One turn sends every row of this set to another row. A few are shown first. Where does it send the rows asked after them?
j634: |   4.1 |  -0.6 |   3.2 |   0.5 |  -1.3 | -17.6 | -16.7 |   7.7 |  -5.4 |   2.6 |  -1.6 |  -2.6 |  -9.4 |   8.9 |   4.7 | -22.5 | -14.4 | -11.5 |  16.6 |   8.5 |   5.3 | -13.2 |   7.6 |  -8.2 |  -4.4 |  -3.7 | -13.9 |  -6.2 |   0.3 |   8.4 |  -9.3 |   8.8 |  -1.7 |  18.6 | -10.7 |  15.9 |   4.3 |   0.9 |  -8.8 |
j68: |   5.1 |  -9.1 |  18.8 |  -4.2 |  19.8 |  33.6 |   7.3 |  -9.8 |   9.3 |  14.0 | -13.8 |  -0.1 |  12.1 |  -7.9 |   0.6 |  -2.6 |   7.4 |  13.9 |  -0.1 |  -5.2 | -12.8 |   7.5 | -11.3 |   9.0 |  -1.2 |   8.9 |  22.2 |   2.3 |   5.3 | -11.5 |   9.4 |  -4.7 |   7.7 | -22.5 |   7.9 |  10.6 | -10.3 | -11.4 |  -0.7 |
j840: |  11.8 |   7.3 |  -1.6 |  -4.8 |   1.5 | -10.2 |  -9.6 |  -1.6 |   9.1 | -25.4 |  -4.8 |  -3.8 |   8.9 |  23.0 |  -8.5 | -11.8 |  -2.8 |  -2.3 |  -0.6 | -23.5 |  12.4 |  -9.2 |  -5.3 |  -5.2 |  -3.2 |  21.7 |  15.4 |   5.2 | -10.8 | -10.6 |  27.8 |   9.7 |  -4.3 |   3.2 |  -4.7 |  -0.9 |   1.1 |   5.5 |  -9.6 |
j535: |   8.3 |  14.5 |   5.4 |  -9.4 |   6.8 |  -9.4 | -12.3 |  22.3 |  -3.7 | -15.5 |  -0.4 |  -4.1 |  -7.9 |  -3.8 | -14.6 |  -5.8 |   8.9 |   0.5 |  -8.5 |   6.0 |  -4.0 |  -2.2 |  21.2 |  -6.7 |  -4.5 |  22.4 |   0.2 |   7.0 |  10.1 |  -0.6 |  20.5 |  11.7 | -18.6 |   7.0 | -17.5 |  -3.6 |  15.3 |  -5.3 |  12.0 |
j9: |   3.3 |  -9.7 |  19.5 |  -5.8 |  19.4 |  37.8 |  -1.3 |   0.5 |   0.8 |  10.6 | -16.3 |  -8.2 |  15.9 |  -0.7 |  -0.7 |  -3.5 |   4.4 |   6.1 |  -5.9 |  -8.7 | -20.8 |  12.1 |  -1.3 |   3.2 |  -1.7 |  10.0 |  15.1 |   8.7 |   0.9 | -10.0 |   6.0 |  -2.6 |   0.4 | -31.7 |   8.8 |   0.3 |  -9.6 |  -5.6 |  -9.4 |
j312: |   2.8 | -11.3 |  20.7 |  -6.1 |  18.8 |  43.0 |   4.6 |   0.1 |   2.5 |  11.5 | -14.4 |  -4.8 |  19.8 |   1.2 |   0.6 |  -3.0 |   7.3 |  16.1 |  -6.0 |  -1.4 | -14.2 |   3.8 |  -6.0 |   2.1 |  -0.2 |   2.5 |  16.4 |  10.7 |   6.2 |  -3.8 |  11.1 | -10.6 |   1.7 | -18.0 |   8.2 |  15.5 |  -0.9 | -12.5 | -11.0 |
j918: |   8.5 |   0.0 |  -9.9 |  13.3 |   8.7 | -22.1 |  -8.4 |   3.1 |   3.8 | -18.3 |   3.4 | -11.6 |  -2.5 |  25.0 |  -5.5 |  -8.2 |   2.6 |  -0.8 |   4.8 | -11.1 |  12.4 | -17.7 |  -2.4 |  -7.4 |   4.3 |  10.7 |  11.0 |   2.3 |  -8.1 |  -0.8 |  19.4 |  12.9 |   3.0 | -12.4 |  -3.0 |  -1.5 | -11.3 |  12.9 |  -3.1 |
j2: |   5.4 | -25.0 |  19.1 |  -8.6 |  24.5 |  26.7 |   3.5 | -11.9 |  -2.1 |  19.1 |   1.1 |   1.8 |  23.0 |  -9.4 |   6.2 | -15.1 |  -3.4 |  21.6 |  13.3 |   1.9 |  -9.1 |   0.7 |  -6.1 |  -3.1 | -18.4 |   4.8 |   8.8 |  -9.3 |   9.0 |  -3.5 |  12.6 |  -3.7 |  12.0 |  -5.9 |  16.2 |  12.8 |  -0.7 |  -4.5 |  11.7 |
j343: |  -2.7 |   9.2 |  -9.0 |  -1.3 |   3.6 | -22.5 |  -6.2 |  23.9 |  -2.7 | -12.7 |   0.8 |  -4.3 | -10.7 |   1.5 |  -1.3 |  -8.1 |  13.7 |  -8.1 |  -1.6 |   0.5 |  -7.3 |  -2.4 |  16.3 |  -5.9 |   7.8 |   9.5 |  -9.6 |  10.1 |  18.9 |   4.4 |   4.7 |  14.0 |  -7.7 |   3.3 | -13.7 |   6.3 |   1.3 |  -5.5 |   3.2 |
j710: |   9.9 |   4.8 |   5.0 |  -2.3 |  -0.4 |  -5.4 | -19.4 |  -6.7 | -10.2 |  -7.2 |  -8.9 |  -4.8 |  -4.4 |  10.2 |  -5.9 | -23.4 | -13.4 |  -8.9 |  20.1 |  12.0 |   6.4 | -23.7 |   5.8 |  -6.4 | -15.2 |   7.2 |  -3.4 |  -3.4 |  -4.6 |   3.8 |  -7.6 |  12.7 |  -7.7 |  28.1 |  -5.5 |  16.8 |  11.5 |   4.1 |   3.8 |
j215: |  15.0 |   4.6 |  20.0 |   0.9 |  -6.0 | -10.6 |  -6.6 | -10.2 |  -9.6 |  -0.4 |   3.5 | -12.7 |  -7.7 |   8.4 |   8.0 |  -8.2 | -12.9 | -10.2 |  22.9 |  15.8 |   8.6 | -26.3 |   9.2 | -12.8 |  -9.5 |   3.1 |  -5.4 |   5.7 |  -2.5 |  12.6 |  -6.2 |  10.7 |   5.0 |   6.5 | -10.0 |   3.4 |  19.0 |   7.3 |   0.2 |
j235: |  -6.9 |   2.9 |  14.6 | -12.8 |  21.2 |  32.3 |   3.3 | -16.2 |  -8.1 |  24.8 |  -8.0 |   2.7 |  14.6 |  -5.2 | -16.6 | -14.8 |   2.0 |  18.9 | -11.4 |   0.3 | -11.6 | -10.6 |   3.0 |  -4.6 |  -1.6 |  -2.1 |  16.4 |   7.0 |   7.4 |  -3.9 |  -0.3 |   0.4 |   5.4 |  -7.0 |   6.0 |   3.2 |   3.8 | -31.4 |  11.5 |
j496: |  -4.4 |   4.2 |   6.7 | -11.8 |  22.6 |  28.8 |   3.8 | -15.8 | -12.0 |  27.3 | -10.8 |   3.0 |  11.5 | -14.6 | -19.1 | -15.4 |  -4.5 |   9.7 |  -7.1 |  -1.4 | -14.4 |  -5.9 |   6.5 |  -7.3 |  -9.8 |   5.9 |   8.7 |   7.5 |  10.4 |  -5.1 |  -9.5 |   5.2 |   3.0 |  -8.3 |  10.0 | -13.8 |   0.8 | -20.5 |  11.7 |
j109: |  -2.1 |  -0.1 |  11.8 | -11.3 |  24.7 |  24.7 |   9.1 | -17.4 |  -2.8 |  24.9 |  -5.3 |   6.8 |  10.1 | -19.4 | -11.7 | -11.6 |   4.2 |  18.8 |  -3.3 |   2.5 | -12.6 |  -3.0 |  -0.1 |  -1.1 |  -8.1 |   5.8 |  15.5 |   0.0 |  14.4 |  -6.7 |   1.7 |   3.3 |   9.1 |  -7.2 |   7.8 |  -0.1 |  -1.3 | -23.8 |  22.4 |
j548: |  -6.8 |  -3.9 |  13.1 | -16.3 |  18.8 |  25.7 |   2.1 | -11.1 |   0.2 |  28.3 | -12.7 |  -2.7 |  11.9 | -11.2 | -19.2 |  -8.8 |  -0.7 |  11.1 |   0.6 |   1.1 | -14.4 |  -4.2 |   3.7 |  -9.1 |  -0.6 |   0.3 |  15.1 |   3.4 |  15.1 |  -7.3 |  -3.4 |   5.9 |   1.5 | -16.3 |  13.0 | -14.0 |   3.1 | -26.2 |  13.1 |
j746: |   6.9 |   2.3 |  -3.5 |  -2.8 |   1.1 | -10.3 | -11.8 |  -0.6 |   4.6 | -33.4 |  -7.4 | -12.2 |  11.3 |  28.1 |   2.1 | -11.9 |   4.9 |  -6.4 |  11.2 | -17.4 |   3.4 | -15.8 |  -6.2 |  -2.8 |  -4.4 |  17.4 |  10.9 |   8.1 |  -6.3 |  -9.4 |  20.5 |  14.4 |  -0.9 |   5.8 |   1.6 |  14.7 |  -2.9 |  10.3 |   0.1 |
j14: |   9.7 |  15.6 |   8.0 |   0.1 |  -1.9 | -14.4 |   3.7 |   5.9 |  -6.3 | -15.1 |   4.4 | -15.1 | -10.0 |  -0.4 |   3.2 |   7.0 |  14.5 |  -7.7 |   3.8 |   9.6 |  -3.7 | -15.8 |  17.8 |  -9.6 |   2.5 |  15.7 |  -1.0 |  21.8 |  14.6 |   8.9 |   6.8 |  14.9 |  -1.6 |  -9.2 | -13.7 |  -5.2 |  16.1 |   0.9 |   9.8 |
j208: |   0.1 |   0.2 | -10.2 |   2.1 |  -0.6 | -23.7 |  -9.6 |   1.5 |   6.1 | -18.7 |  -0.2 |  -4.7 |   3.8 |  25.2 |   5.3 | -15.5 |   0.6 |  -9.8 |   7.2 | -22.1 |   6.5 |  -9.7 |  -5.1 |  -4.5 |   7.0 |   5.6 |   1.7 |   3.7 |  -2.7 |  -3.8 |  10.5 |  12.5 |   6.2 |   0.4 |  -3.3 |   9.3 |  -9.4 |   2.2 | -12.9 |
j190: |   1.5 | -24.2 |  13.9 | -14.2 |  25.0 |  28.0 |  -1.4 |  -5.5 |  -8.9 |  17.5 |  -0.5 |  -5.4 |  33.5 |  -0.2 |   3.8 | -19.0 | -11.8 |  15.8 |  10.5 |  -6.0 | -12.3 |  -2.2 |   0.4 | -12.9 | -23.5 |   3.8 |   0.6 |  -1.1 |   6.1 |  -3.5 |  11.7 |  -0.3 |  10.3 |  -7.8 |  20.1 |   0.1 |  -0.1 |   2.8 |   7.7 |
j35: |  -0.1 | -32.1 |  15.8 | -12.3 |  21.7 |  25.7 |  -2.9 | -11.5 |  -5.1 |  21.5 |  -2.2 |  -4.1 |  26.6 |  -3.8 |  -2.5 | -14.8 |  -5.5 |  17.2 |  16.6 |  -1.5 | -10.4 |  -2.4 |   0.3 | -15.4 | -14.5 |   2.9 |   6.4 |  -6.7 |  12.7 |  -2.2 |   7.0 |   1.8 |   4.1 | -11.7 |  24.8 |  -5.2 |   5.2 |  -7.9 |   7.1 |
j195: |   2.3 | -18.7 |  16.9 |  -8.4 |  15.8 |  35.9 |   3.0 |  -2.0 |  10.5 |  14.7 | -18.4 |  -8.2 |  18.5 |  -2.1 |  -3.2 |  -0.2 |   3.2 |   8.7 |   6.4 |  -5.4 | -14.1 |   7.7 |  -6.8 |  -3.5 |   0.8 |   5.4 |  18.1 |   6.0 |  10.3 |  -9.2 |   7.7 |  -3.2 |  -0.9 | -27.4 |  17.2 |  -2.5 |  -3.9 |  -8.5 |  -9.8 |
j577: |  12.3 |   4.2 |   7.2 |   3.6 |  -5.6 | -15.7 |   0.6 | -14.2 |   1.0 | -22.4 |   3.8 | -14.8 |   4.0 |  23.5 |  10.8 |  -0.1 |   3.1 |  -9.4 |  13.8 | -12.6 |   9.2 | -21.9 |  -2.3 |  -9.1 |   1.8 |  13.5 |   9.0 |  15.0 |  -5.7 |   1.4 |  13.0 |  13.8 |  10.9 | -11.9 |  -3.4 |  -1.6 |   5.7 |  10.2 |  -6.3 |
j595: |   4.7 |  15.7 |   1.2 |  -2.7 |   3.2 |  -6.0 | -12.9 |  16.7 |  -5.8 | -22.3 |  -9.2 | -10.0 | -12.4 |   1.5 |  -9.5 |  -4.2 |  17.9 |  -7.0 |  -1.1 |  10.2 | -11.2 |  -7.6 |  17.4 |  -0.1 |   1.1 |  19.5 |   1.8 |  13.0 |  10.9 |  -1.1 |   5.6 |  16.3 | -17.4 |   6.0 | -12.8 |  10.7 |   8.1 |  -3.9 |  12.2 |
j835: |  -0.4 | -25.7 |  14.7 | -10.0 |  25.0 |  30.4 |   0.7 | -12.1 | -13.2 |  13.8 |   5.3 |   0.5 |  30.9 |   0.9 |   0.7 | -19.0 |   1.1 |  25.7 |   3.2 |  -2.9 |  -9.3 |  -7.0 |  -0.7 | -10.6 | -15.0 |   2.9 |   6.2 |   0.2 |   9.9 |   1.5 |  14.1 |  -4.5 |   8.4 |  -2.9 |  18.7 |  11.2 |   7.3 | -11.5 |   6.4 |
j873: |   7.8 |   9.3 |  -8.3 |  10.8 |  10.8 | -17.0 |  -4.0 |  23.8 |  -3.5 |  -8.0 |   1.5 | -10.9 | -17.4 |  -1.4 | -12.0 |  -1.7 |   9.1 |  -0.4 |  -0.5 |  15.9 |   3.2 | -12.3 |  16.7 |  -8.0 |   1.4 |  11.1 |  -2.2 |   8.6 |  12.3 |   9.1 |  10.2 |  11.2 | -10.3 |  -3.5 | -12.1 |  -3.4 |   1.4 |   7.7 |   7.8 |
j683: |  18.2 |  -0.1 |  16.5 |  -3.6 |  -0.2 |  -3.2 | -23.8 |  -0.2 |  -5.8 |  -2.1 |  -4.2 |  -0.7 |  -5.1 |   7.1 |  -8.1 | -23.1 | -21.5 |  -5.0 |  13.4 |   9.2 |  12.0 | -12.0 |   6.7 |  -8.4 | -17.0 |  10.9 |  -1.8 | -10.2 | -12.1 |   3.8 |   4.1 |   4.5 | -12.4 |  22.8 | -11.1 |   7.7 |  16.6 |   4.9 |  -8.3 |
j346: |  12.2 |   1.9 |   3.3 |  10.1 |   6.2 | -15.6 | -14.8 |   6.2 |  -2.4 |   4.6 |  -0.9 | -10.9 | -12.3 |  13.4 |  -6.0 | -17.2 | -19.4 |  -3.8 |  16.7 |  16.6 |  15.8 | -24.0 |   5.1 | -10.0 |  -7.4 |  -3.9 |  -2.3 |  -7.0 |  -9.0 |   9.0 |   0.0 |   7.8 |   0.0 |   7.9 |  -9.9 |   5.3 |   0.4 |  13.5 |  -1.2 |

j195 goes to j548
j835 goes to j312
j595 goes to j710
Now find these:
j577 goes to j14
j496 goes to j190
j68 goes to j109
j683 goes to j840
j634 goes to j208
j346 goes to j918

